In the data rows, the value 128 means zero.
Here are some points:
ndarray[ 55 104 110  88 134 122 110 122 183 149 163 136  90 155 166 133 121 187 142 125 129 121 175 114]
ndarray[107  98  87 118 123 169 108 131 213 106 208 184 157 175 130  60  97 153 128 176 134 113 171  62]
ndarray[121  86 127 142 109  86  89 162 142 116 138 161 161 118 156 117 115 116 138 110 123 139 166 146]
ndarray[119 100 113  88 127 127 164  82  99 192 193 226 141 133 143 111 180 155 139 158 111 115  99 142]
ndarray[111 193 102  95 108 126 208 123 115 160 121 157 109 154 135 161 131 162 158 196 101 161  80 149]
ndarray[155 121 141 170 148 160 146 134 184 121 116  51 101 117 119 112  84  88  91 156 135 141  79  64]
ndarray[145 136 149 168 156 118 122 127 144 149 157 179 186 144 135 113  42  87 141  84 153 130 144 132]
ndarray[140 128 142 130 125 138  98 147  69 127  80  81 121 168 146 167 167  74 116 132 131 129 197 115]
ndarray[198 128 129 133 139 118 104  89  80 136  98  58 124 134 140 167 125 122  89 145 160 136 154 114]
ndarray[ 87 121 104  91 134 121 210  96 129 170 128 107 110 115  99  93 145 197 139 133  75 114 182 159]
ndarray[190  95 158 142  75 101  68 147  84  88  11 117  94 111 121 122 145 111  87 122 135 118 119 155]
ndarray[124 151 138 109 130 128 101 101 128  87  55 121  89 140 167 171 186  68 108 146 113 121 124 169]
16 more points follow, each with its number after it:
ndarray[164 156 179 134 176  87  84 159 112 100  25 155 144  84 140  97 101  23 143 121 209 169 118 161] 0
ndarray[ 92 156 128 158 148 130  72 118 123 104 121 165 115  75 113 184  20  79  57 107 147  97 165 102] 1
ndarray[125 127  93 128 165 163  86  81 112  77  96 191 169 104 112 133  50  70 115 120 202 115 172 170] 2
ndarray[109 132  95 158 157 151 163 142 172  89 134  97 180  71 142 137  65  56 155 119 141 132 133 144] 3
ndarray[133 102 139 182 104 135  95 122 114 134 123 177 133 120 159 140 149 161  88 123 167 152 103 108] 4
ndarray[126  77 137 139 112 150 142 114  65 132 140 160  59 117 151 118 147 163  77  83 155 189 129 138] 5
ndarray[187  27 119  59 113  57  86 181 153 122  87 106 166 163 138  42 164 181 193 134 153  96 110  87] 6
ndarray[142  94 117 130 114  91  59 137  74 103  78 173 136 176 120 151 196 213 161  79 114 169  74 148] 7
ndarray[123  86 106 123 137  67 116 123 135 141 182  91 132 138 113 112 106  41 107 122 140 125 107 145] 8
ndarray[ 87 118 114  87  97 151 126 133 116 104 134 111 120 153 196  91 189 196 142 131 117 124 129 125] 9
ndarray[148 128 120 125 126  59  66 170 134 120 111  94 122 117 126 145 120 145 138  84 123 155  53 132] 10
ndarray[129 156 143 138 134 102 136 115 108  99  85  79 139 130 170 167 129  99 122 124 144 138 191 110] 11
ndarray[153 100 101 162 120 145 161 138 169  86 122  94 124 152 124 104 178 172  64 163 127 122  52 171] 12
ndarray[171  79 113 135 119 130  65 121 129  62 128 164 130 122 148  89  78 125 168 118 166 166  97  92] 13
ndarray[159 139 165 136 101 108 106 129 117 136  52 135 130 160 116 191  95  47 129  66 167 172  40 175] 14
ndarray[169  67 110 141 117  79  58 180 116  95 103 143 150 131  95  70 193 202 131  97 128 162 100 144] 15
Which two of these numbered points are nearest to each point below by angle, seen from the average point of the first points? Their numbers follow each, nearest first.
ndarray[126  65 146 134 118 161  68  88 150 110 117  91 122 104 115 103 114 153 158 160 129 111 133  92] > 13 6
ndarray[140 171 132 141 109 144 208  96 145 139 218  42  89 160 147 153  92 171 116 132 112 104 112 171] > 12 3
ndarray[193 122 105 121 121 114 120 154 145 129  76  75 135 143 141  49  95 158  92 104 131 154 145 137] > 15 6
ndarray[184 162 163 164 138 116 115 168 123 104  94  93 193  80 103  79  49  85 138  88 190 162 118 125] > 0 3
ndarray[ 49 181 219  96 111 141 150  66  87 148 106  88 103 135 177 220 173  71 125 140  66 104 213 136] > 11 1
ndarray[174 144 153 122  89 136  97 134 188  91 137 104 191 103  93  86 133 175 126 118 134  95 135  99] > 6 15
ndarray[119  71 158 101 144  92  89 202 128 115 101 211 225 118 170 109  71  85 176 111 220 143 163 141] > 0 2
ndarray[ 61 173 101  82 132 173 154 108 161 145 162  75  79 148 143 122 175 150 154 122  82 126 153 136] > 9 12
ndarray[ 78  93 106 116 119 150 191 136 182 133 183 128 150 117 121 143  95 165 107  89 110  73 180 112] > 3 1
